128 stands for zero in the data rows.
Here are some points, one per row:
tensor([105, 203, 132,  92, 170, 200, 106, 175, 105, 139, 105, 149, 127, 130, 128, 166, 109,  96,
         86, 148, 107, 125, 140, 108,  58, 142, 137, 117, 133,  86,  88, 141])
tensor([133, 106, 129, 185,  88, 127, 137, 139, 145, 166, 118, 173, 127, 174, 105,  73,  79, 103,
         94, 126, 167, 180, 124, 182, 158, 126,  93, 174, 101, 135, 169, 106])
tensor([152, 219, 107, 130, 154, 164, 121,  86, 122, 141, 139,  81,  98, 118,  40, 155, 154,  80,
        152, 106, 140,  92, 134,  62, 117,  65, 133, 104, 132, 187, 130,  85])
tensor([122, 202, 120, 158, 116,  80, 108, 119, 150, 132, 162, 144, 201, 180, 169,  41, 114, 139,
        113,  76, 146, 166,  94, 171, 132, 120, 178, 173,  94, 146,  94, 120])
tensor([109, 127, 118, 113, 130, 168, 127, 144,  61, 146, 173, 186, 131, 137,  86, 125, 150, 142,
         90, 167, 113, 139, 106, 106, 156, 109, 169, 147, 194, 111, 152, 121])
tensor([ 50, 153, 120, 177,  85, 136, 156, 156, 142, 162,  99,  93, 157, 108, 132, 178,  95,  49,
        128, 133, 115, 168, 123,  63, 114,  98,  96,  98, 113, 127, 106, 105])
tensor([159,  78, 140,  91, 150,  85, 101, 106, 164, 165, 113, 148, 142, 134, 175,  73, 168, 161,
        105, 129,  85,  89, 193, 115, 213, 134,  80, 144, 150, 145, 128, 185])
tensor([134, 108, 166,  86, 109, 104, 164,  94, 157, 112, 150,  77, 142, 150, 148, 195, 123, 114,
        145, 111, 155, 171,  70, 128, 140, 128,  75, 129, 100, 119, 123, 165])
tensor([146, 130, 165, 130, 183, 106, 177, 140, 107,  97, 115,  56, 109, 164, 202, 116, 154, 179,
        150, 120, 106, 171, 125,  82, 113, 122, 112,  71,  57, 136, 136, 143])
tensor([149, 135,  68, 132, 141, 131, 189, 151, 167, 110,  54, 130, 140, 160,  96, 122, 170,  90,
        114, 159, 163, 114,  45, 190, 135, 138, 119,  83, 132, 173, 118, 128])
tensor([179, 113, 137, 125, 119, 112,  95, 155, 103, 117, 178, 172, 122,  96,  93, 135, 112, 107,
        106, 109, 100, 221, 148, 172, 179, 169, 130, 115, 142, 166, 155, 173])
tensor([111, 145,  97, 150, 150, 163, 133, 114, 127, 118, 125, 105, 133, 109, 142, 134, 150, 132,
        149, 151, 216, 132, 118,  98,  93,  83,  69,  70, 116,  95, 178, 144])
tensor([142, 103,  79, 113,  71, 125, 128, 158, 102,  90, 192, 142, 130, 138, 149, 189, 123, 125,
        107, 117,  89, 128, 158, 109,  35,  81, 131, 123, 155, 120,  97, 114])
tensor([117, 130, 146, 113, 121, 171, 110, 133, 170, 109, 148, 193,  92,  61, 101,  79, 117, 181,
         71, 165, 118, 145, 133, 119, 133, 153, 170, 101, 103, 147,  97, 120])
tensor([124,  93, 112, 194, 130, 134, 148, 125, 116, 112, 135,  77, 104, 126, 149, 150, 166,  81,
        166, 127, 184,  81,  83,  86, 140, 150, 111, 108, 132,  84,  82, 161])
tensor([141, 126, 116,  54, 123,  88, 129, 141,  80, 131, 113, 154, 142, 103, 104,  95, 148, 121,
        195, 186, 157,  82, 155, 149, 171, 121, 188,  98, 131, 149, 131,  99])
tensor([114, 145, 120, 171,  94,  97, 210,  67, 142, 124, 113, 152, 159, 158,  98,  76,  68,  91,
         94, 166,  75, 159,  83, 125, 165, 131, 189, 171,  98, 113, 160, 144])
tensor([ 79, 112, 124, 150, 162,  68, 144, 151, 143, 181, 169, 109, 124, 143,  89, 162, 147,  84,
        126, 152, 127, 158, 139, 140,  61,  85, 140, 142,  72,  77, 119,  90])
tensor([120, 113, 147, 140, 121,  75, 122, 128, 143, 138,  93,  56,   0, 156, 153, 108,  88, 132,
        111,  97, 148, 141, 106, 123, 122,  92, 141, 106, 133, 150, 118, 155])
tensor([ 90, 140, 147, 140, 195, 132, 153, 155,  99,  96, 157, 140, 117, 113, 126, 145, 104, 154,
        193, 146, 140, 180, 159, 115, 100,  93,  85, 184, 208,  93,  76, 107])
tensor([151, 130, 123,  69, 157,  98, 121, 123, 115, 112,  75, 156, 142, 116,  92, 126, 153, 150,
        132, 116, 121,  73, 122, 134, 136, 163, 104,  80, 155,  78, 125, 188])
tensor([117, 128,  76, 128, 108, 141, 119, 126, 181, 172, 123, 191, 134, 185, 160, 135, 123, 195,
        123,  74, 136, 173, 159, 119, 161, 176, 199, 143, 144, 139, 153, 130])
tensor([169,  95,  88, 123,  96, 135,  93, 126, 152, 132, 109,   0, 161, 107, 122,  45, 131, 142,
        126, 129, 118, 102,  88, 177, 157, 143, 154, 148, 121, 129, 203, 132])
tensor([184, 109, 126, 152, 165, 122,  98, 144,  64, 171,  94, 120, 141, 110, 133, 173, 121, 142,
        176, 129, 130,  99, 137, 108, 123, 148, 102,  97, 127,  82, 106,  91])
tensor([143, 154, 169, 124, 140,  72, 162, 128,  98, 115, 123, 112, 125, 114, 207, 205, 157, 149,
        136,  97, 152, 105, 208, 169, 112, 115, 127, 165, 175, 155, 174, 182])
tensor([121,  97, 164,  74,  60, 168,  85, 130,  94, 112, 119, 181, 146, 190,  88,  94, 136, 127,
        131, 161,  97, 153, 176, 120, 132, 170, 141, 105, 167, 115, 103,  76])
tensor([ 73, 122, 128, 148, 126, 101,  96,  81, 149, 118, 133, 118, 125, 169, 126, 148, 118,  98,
         77, 129, 134, 164,  80, 104, 122, 201, 109, 166, 123, 187, 193,  99])
tensor([121, 105,  82, 114, 117, 110, 163, 136, 142, 118,  52, 120, 120,  65,  77, 108, 155, 124,
        114,  89, 177, 121,  92, 100, 138, 139, 118, 138,  78,  93, 111, 105])
tensor([100,  99, 100, 159, 102, 125, 130,  91,  74, 112, 101, 152, 136, 104, 101,  84, 206, 175,
        111, 119, 119,  70,  52, 178, 114, 122, 100, 113, 113, 143, 134, 108])
tensor([117, 126,  87, 128, 160, 160,  96,  75, 127,  78, 139, 198, 121, 159, 142, 123, 101,  76,
        125, 113,  97,  94, 133, 127, 129, 141, 152, 132,  98, 101, 134, 116])
tensor([143, 101, 150, 150, 147, 120,  94,  93, 164, 103,  80,  46, 174, 123, 143, 153, 135, 128,
        125, 143, 149, 157, 162, 119, 108,  81, 160, 165, 148, 158, 109, 188])
tensor([109,  83, 167,  84, 179, 131, 144, 138, 117, 192, 197, 114, 155, 140, 159, 150,  38, 154,
        113, 114, 155, 136, 154, 111,  96, 130, 140, 191, 144, 163, 107, 136])
tensor([162, 108, 130, 107, 115, 166, 124,  54, 187, 160, 117, 145, 105,  80, 170,  84, 167, 113,
        191, 117, 100, 137,  82, 166, 144, 104, 110, 137, 118, 174, 151, 142])
tensor([171, 119, 181, 108,  98,  98,  75, 186, 143, 103, 143, 223, 142, 144, 164, 127, 104, 132,
        103, 140, 111, 118, 130, 117, 134, 133, 148, 195, 151, 145, 165,  88])
tensor([131, 143, 144, 134, 120, 149, 156, 122, 168, 123, 185, 107, 126, 104, 136, 136,  93,  76,
         98, 116, 119, 112, 206, 115,  57, 170, 105,  89, 179,  83, 108,  70])
tensor([169, 175, 133, 128, 101, 196, 167, 119,  91, 120, 141,  99, 104,  82, 152, 183, 147, 167,
        137, 178, 133,  89, 164, 152, 154, 114,  96, 133,  92, 103,  75, 111])
tensor([ 92, 116, 159, 130, 168, 164, 134, 173, 104, 131, 129, 108, 143,  79, 134, 174, 148, 146,
        161,  55, 104,  79, 139, 161, 177,  87, 157,  82, 128,  77,  71, 112])
tensor([132, 152, 155, 154, 119, 153, 107, 190, 128, 146, 152, 177, 143, 161, 104,  83,  98, 141,
        157, 113,  65, 125, 143, 119,  87, 172, 129, 180, 113, 177, 209, 166])
tensor([110, 147, 144, 134, 102, 115,  70, 118, 148,  88, 129, 154, 138, 104,  96, 144, 120, 195,
        163, 167, 124,  41, 131, 151, 176, 141,  96,  74, 125, 131, 104, 146])
Along one direction, these points spread out more than along any other. Take the direction at right angles to it along which they spread out most. Go by this last direction. For each point below, how far along it does it lie, from 0 to 99? 50 is the average, and the first point above lies past it. One standard deviation of the points above along it is 16.
tensor([ 50, 153, 120, 177,  85, 136, 156, 156, 142, 162,  99,  93, 157, 108, 132, 178,  95,  49,
        128, 133, 115, 168, 123,  63, 114,  98,  96,  98, 113, 127, 106, 105]) --> 56
tensor([171, 119, 181, 108,  98,  98,  75, 186, 143, 103, 143, 223, 142, 144, 164, 127, 104, 132,
        103, 140, 111, 118, 130, 117, 134, 133, 148, 195, 151, 145, 165,  88]) --> 70
tensor([117, 128,  76, 128, 108, 141, 119, 126, 181, 172, 123, 191, 134, 185, 160, 135, 123, 195,
        123,  74, 136, 173, 159, 119, 161, 176, 199, 143, 144, 139, 153, 130]) --> 57
tensor([169,  95,  88, 123,  96, 135,  93, 126, 152, 132, 109,   0, 161, 107, 122,  45, 131, 142,
        126, 129, 118, 102,  88, 177, 157, 143, 154, 148, 121, 129, 203, 132]) --> 17
tensor([146, 130, 165, 130, 183, 106, 177, 140, 107,  97, 115,  56, 109, 164, 202, 116, 154, 179,
        150, 120, 106, 171, 125,  82, 113, 122, 112,  71,  57, 136, 136, 143]) --> 41
tensor([122, 202, 120, 158, 116,  80, 108, 119, 150, 132, 162, 144, 201, 180, 169,  41, 114, 139,
        113,  76, 146, 166,  94, 171, 132, 120, 178, 173,  94, 146,  94, 120]) --> 45
tensor([ 79, 112, 124, 150, 162,  68, 144, 151, 143, 181, 169, 109, 124, 143,  89, 162, 147,  84,
        126, 152, 127, 158, 139, 140,  61,  85, 140, 142,  72,  77, 119,  90]) --> 60
tensor([110, 147, 144, 134, 102, 115,  70, 118, 148,  88, 129, 154, 138, 104,  96, 144, 120, 195,
        163, 167, 124,  41, 131, 151, 176, 141,  96,  74, 125, 131, 104, 146]) --> 42
tensor([111, 145,  97, 150, 150, 163, 133, 114, 127, 118, 125, 105, 133, 109, 142, 134, 150, 132,
        149, 151, 216, 132, 118,  98,  93,  83,  69,  70, 116,  95, 178, 144]) --> 40
tensor([132, 152, 155, 154, 119, 153, 107, 190, 128, 146, 152, 177, 143, 161, 104,  83,  98, 141,
        157, 113,  65, 125, 143, 119,  87, 172, 129, 180, 113, 177, 209, 166]) --> 63
tensor([159,  78, 140,  91, 150,  85, 101, 106, 164, 165, 113, 148, 142, 134, 175,  73, 168, 161,
        105, 129,  85,  89, 193, 115, 213, 134,  80, 144, 150, 145, 128, 185]) --> 42
